124  122  128  126  131  116  126  121  129
134  114  136  147  129  147  138  126  118
129  148  138  120  118  143  129  118  136
128  130  127  127  128  126  124  138  124
133  132  125  129  128  125  130  124  129
128  122  134  147  106  136  141  133  124
134  128  120  126  129  119  127  125  129
: 129

131  138  151  157  110  112  127
156  119  104  111   98  106  122
135  133  117  127  125  119  144
112  121  137  146  136  137  140
144  130  108  122  127  119  129
: 144

137  139  144  141  136  139  131  138
136  132  145  139  132  135  135  133
133  141  135  139  134  137  138  134
131  148  135  132  141  156  142  139
131  132  144  141  133  140  131  146
: 134

138  134  131  154  113  136  139  127  138
131  149  128  145  115  126  115  116  134
143  147  137  136  115  129  122  134  147
143  132  124  143  130  121  130  139  147
124  137  130  121  135  128  133  138  129
129  131  127  131  119  153  127  112  126
142  126  107  122  125  123  104  147  114
130  115  118  117  130  107  132  119  120
129  138  131  119  125  137  133  121  121
120  116  130  114  121  122  114  138  116
: 120

119  118  120  120  134  126  128  119  121  134  141  122  124
120  118  119  120  135  127  127  118  124  133  140  120  127
131  130  143  141  121  129  121  143  112  127  120  141  116
135  126  119  119  134  135  125  116  153  121  125  117  148
120  117  119  119  134  127  127  118  123  134  140  120  126
120  119  120  120  135  126  128  119  122  133  141  123  125
135  127  118  120  133  135  126  117  153  121  125  118  148
136  127  121  122  133  134  125  118  152  120  124  119  147
138  130  132  135  129  131  123  132  141  116  121  132  139
137  131  140  139  124  131  121  139  127  120  117  138  128
: 147

110  138  136  145  100  137  132  144
111  117  143  128  152  114  149  143
136  142  136  139  145  116  157  138
144  128  109  135  140  137  112  110
142  128  114  104  141  115  116  110
113  128  142  147  132  108  138  154
: 110

130  130  108  115  121  122  122  129  121  110  129  118  129  129
140  123  141  139  150  134  131  125  124  140  131  138  129  128
140  122  144  141  132  121  135  120  117  136  127  137  121  140
127  116  136  133  121  126  137  125  124  133  141  148  132  133
136  119  132  133  129  119  132  122  118  131  121  138  125  135
130  133  144  143  127  128  134  126  137  138  129  149  126  127
130  129  119  120  122  124  122  128  122  121  127  122  131  131
129  137  129  131  122  119  133  130  145  129  125  138  128  133
: 127

133  122  115  132  123  131  139  125  116  133
128  141  132  119  119  124  127  128  132  144
133  158  143  107  136  112  124  143  136  148
129  115  127  131  121  122  129  129  123  126
133  120  122  129  124  122  130  136  132  126
: 148

133  122  133  124  142  130  126  137  137  122
133  125  133  121  142  128  127  137  136  123
144  138  144  147  133  127  142  121  125  141
135  119  135  124  142  130  131  135  140  124
136  133  136  145  135  128  140  115  121  152
140  134  140  140  131  128  145  116  121  144
: 124
---
Q: [114, 112, 135, 116, 106]
A: 106
Q: [130, 106, 119, 127]
A: 127
Q: [134, 124, 124, 125, 136, 150, 134]
A: 134
Q: [134, 130, 157, 147]
A: 147
Q: [119, 130, 110, 151, 136, 133, 124]
A: 124
Q: [127, 152, 123, 123]
A: 123
Q: [149, 140, 109, 123]
A: 123
---
[113 133 107 154] → 154, 107

[[105 121 110 126]
 [113 114 132 143]
 [102 134 127 118]] → 143, 102

[150 129 123 134 156 116] → 156, 116

[[116 124 132 118 118 130 137]
 [103 125 130 110 114 127 140]] → 140, 103

[[112 139 135 111 140]
 [151 134 120 135 119]] → 151, 111

[[138 134 109 123 104 131]
 [134 122 138 123 141 130]
 [130 124 109 128 112 130]] → 141, 104

[[152 152 129 158 148 148 128]
 [129 121 135 130 132 115 133]
 [105 129 129 132 109 125 104]] → 158, 104
---
[138 138 123 137 154 141 146] out 123
[134 135 109 131 124 122  99] out 109
[121 120 127 124 132 151 120] out 127
[143 125 108 109  99 133 130] out 108
[ 98 136 123 124 118 128 130] out 123
[125 111 122 147 155 119 144] out 122
[103 111 137 131 146 140 146] out 137
[115 121 144 119 146 139 106] out 144
---
[[135 103 107 130 147 146]
 [138 150 141 119 101 115]] → 101

[[106 122 141 128 144]
 [135 124 125 112 134]
 [124 127 121 139 120]] → 112

[[121 133 133 127 127 124 124]
 [125 131 149 106 149 137 142]
 [116 114 129 126 135 142 129]] → 137

[[138 134 106 150]
 [138 146 105 126]] → 105

[[120 127 134 110]
 [125 104 157 130]] → 157

[[137 128 122 106]
 [144 140 140 118]] → 140

[[105 119 126 140 102]
 [111 147 112 155 116]] → 155
---
[[135 131 141 136 129 131 121]
 [121 123 120 120 150 118 119]
 [130 130 113 129 148 125 118]] -> 113

[[131 114 149 118 150]
 [152 124 118 113 109]
 [150 114 140 112 132]] -> 140

[[125 148 137 131 122 122]
 [131 129 152 117 136 128]
 [117 131 119 124 129 126]] -> 119

[[128 147 129 129 130]
 [128 152 129 131 131]
 [128 153 129 138 143]] -> 129

[[116 117 138 103 143]
 [114 139 144 123 142]
 [121 137 130 140 128]] -> 130

[[118 136 123 132 132]
 [124 135 126 124 119]
 [121 124 142 156 133]] -> 142
---
Input:
[[137 135 118 117 126]
 [119 123 134 129 133]
 [136 117 118 144 105]]
Output: 117

Input:
[[132 115 123 128 136 132]
 [130 121 137 111 120 130]
 [111 151 130 128 138 128]]
Output: 151

Input:
[[118 130 128 138 143 110]
 [135 130 124 117 128 152]
 [146 127 126 129 104 131]]
Output: 127

Input:
[[121 120 143 125]
 [126 123 146 107]
 [121 152 137 118]]
Output: 152

Input:
[[129 131 105 110 148]
 [144 136 133 118 106]
 [111 124 114 138 155]]
Output: 124

Input:
[[117 111 140 140]
 [112 108 135 146]
 [142 144 117 105]]
Output: 144

Input:
[[134 101 109 141 122 145 115]
 [128 122 102 125 148 123 110]
 [130 117 104 129 132 129 111]]
Output: 117

Input:
[[143 127 138 131 104]
 [143 129 147 119 111]
 [143 128 145 122 108]]
Output: 128

Input:
[[119 131 122 110 155 128]
 [123 123 137 100 139 145]
 [120 133 116 118 152 131]]
Output: 133
